Rotation paths and how fast each direction turns (degrees a step):
Each turn is a multiple of 5 degrees from 10 to 175, or 0.
Each row of a path follows its step; steps can be skipped.

step 0: [ 33.8  -9.0  -8.3  11.2  17.3  22.2  -5.0 -23.8  29.2 -11.7   4.5   1.0
   4.7 -10.2 -18.4  -7.2  16.6 -13.5 -13.6   4.2  -5.0  -4.1   7.7  20.6
   3.2   7.8  13.2]
step 1: [  9.8  -1.3  10.0  -6.0  -8.0 -14.3   0.3  -4.2  41.1   2.0 -15.6   3.7
   7.9  -5.4 -12.3 -10.5   2.7  -8.3 -24.4  31.0  -8.9  10.0 -22.7   2.2
 -13.6 -21.2  -5.1]
step 2: [ 10.5 -21.3   6.4  10.3  17.7 -19.4 -13.1  10.3   1.3   7.8 -31.2  -3.8
  12.4 -24.7 -20.9   8.9 -14.8  -6.8 -32.5   0.4  -4.2   1.1  -2.1  -3.3
   0.0  18.6   1.1]
step 3: [ 32.0   9.4 -14.6  16.0  21.4 -31.7  -5.1 -10.7   2.6  -9.8  17.8  -0.8
   7.3 -13.5   3.0 -11.0 -19.7   6.5 -14.3  20.8   9.1  16.9  13.4   2.1
  -8.7   4.9   8.2]
step 4: [ 12.8 -29.2  -5.1  -2.8   5.0  13.9  11.4   1.9  -7.8 -25.5 -10.7  10.1
   8.8  -6.7  -9.0 -14.9 -16.5  18.5 -17.5  33.2  14.9   8.4  -2.4  19.0
   5.1 -19.3  -4.8]
step 5: [ 22.7 -13.4  14.2   1.0  -1.1  14.2  -1.3 -17.0   9.5  -4.9  -5.2  10.7
  35.8 -45.3  17.6   2.4  -6.9   9.2  -1.5  -0.2  -1.2   3.6 -19.3   1.1
  -5.2   5.7   2.4]
step 6: [ 33.0 -11.6   6.9  -9.2  10.4  -3.2 -23.7 -10.9   6.6 -22.4   6.8  10.5
   6.2  -4.9  -4.6 -16.9  -4.7  -8.0 -10.9  -0.2 -27.5  19.2  -5.4 -23.7
  15.0  -2.6 -24.8]
step 7: [ 14.8 -29.9 -13.2 -13.6  -8.6 -20.1  15.1 -30.8   6.9  -2.6 -24.7  -3.5
 -20.8 -18.2  -0.8  -7.5 -27.2  -6.4  -8.3  -2.4  -5.7  11.1   1.5  -3.4
   0.4  -7.4  -1.6]
step 8: [ 18.6 -19.6   7.9  15.6   7.2   2.1 -28.5 -35.1   2.4 -10.7 -11.1   9.9
  -2.5  -3.2  -5.6 -13.1 -12.2   1.4  -4.2   7.9  -6.1 -21.3   6.6  11.0
 -14.6   9.7  27.5]
step 9: [  9.9 -11.7   7.7  16.8 -11.2  -1.9 -32.4 -13.2  18.0  -0.6 -11.1  -2.0
   3.2 -11.1   9.6 -10.1  13.0   7.9 -11.8  19.9   1.9  27.2  13.3   3.3
 -15.8 -31.8  -7.8]
step 10: [ 23.1 -27.5  16.0  18.1  -0.7   3.8   8.3   1.1  18.6   7.6 -26.6  18.7
   4.9 -16.9 -10.8   5.0   0.8 -15.5  -7.3   9.1  11.7   8.9  24.1  -4.1
  23.2   9.0  -8.2]
step 11: [ 31.4   6.6 -18.9  20.4  26.2 -17.4   2.6 -14.5  27.9  -0.3  -2.4   0.5
  12.0 -22.4 -14.7 -15.6   3.5 -17.3  10.7   9.7  -8.3  -6.6  -7.4   4.7
   8.9 -11.9   7.3]
Directions:
[-6.5  7.6 -4.0  1.7 14.1  3.9 -5.7 -9.3  0.0 -0.7  2.2  0.6  8.3 -3.9
 -0.1 -9.1  5.6 -0.7  1.3 -3.6  0.0  0.9  3.0 -7.9 -2.8  7.8  6.5]
130
[-0.5  8.4 -3.5  5.4  7.4 -4.9  5.0 12.8  7.7  4.6 -0.3 -2.1  6.0 -0.2
 -9.8  4.5  4.1 -2.0 -9.1  7.4  6.0 -0.6 -1.4  5.7 -0.9  1.7  2.2]
35
[  5.3   9.3   7.1   1.7   4.8  -7.5  -5.6   1.9  -0.7  -3.1   2.7   4.1
  -5.7   5.1  -2.4 -10.0   2.9   3.6   8.1   9.3  -1.6  -5.8  -8.0  -4.1
   0.1  -7.9  -4.6]
140
[  1.1   5.8 -11.9   5.4  -9.1   3.1   0.9   0.0  -1.5  -8.9   0.3   5.4
  -8.6  -4.8  -1.9  -5.7   2.3  10.3  -6.9  -3.2   2.9  -8.9   2.3   3.8
  -5.7   1.6   1.6]
85
[ -0.8  -4.6   5.9   7.0   2.5  -8.7   3.1   3.5  -2.5  -2.0  -7.9   4.8
   8.2  -1.9  -0.4  -0.9  -0.5   1.5   5.1 -15.0  -0.7  -9.3  -5.3   5.2
   0.7  -3.1   8.5]
125
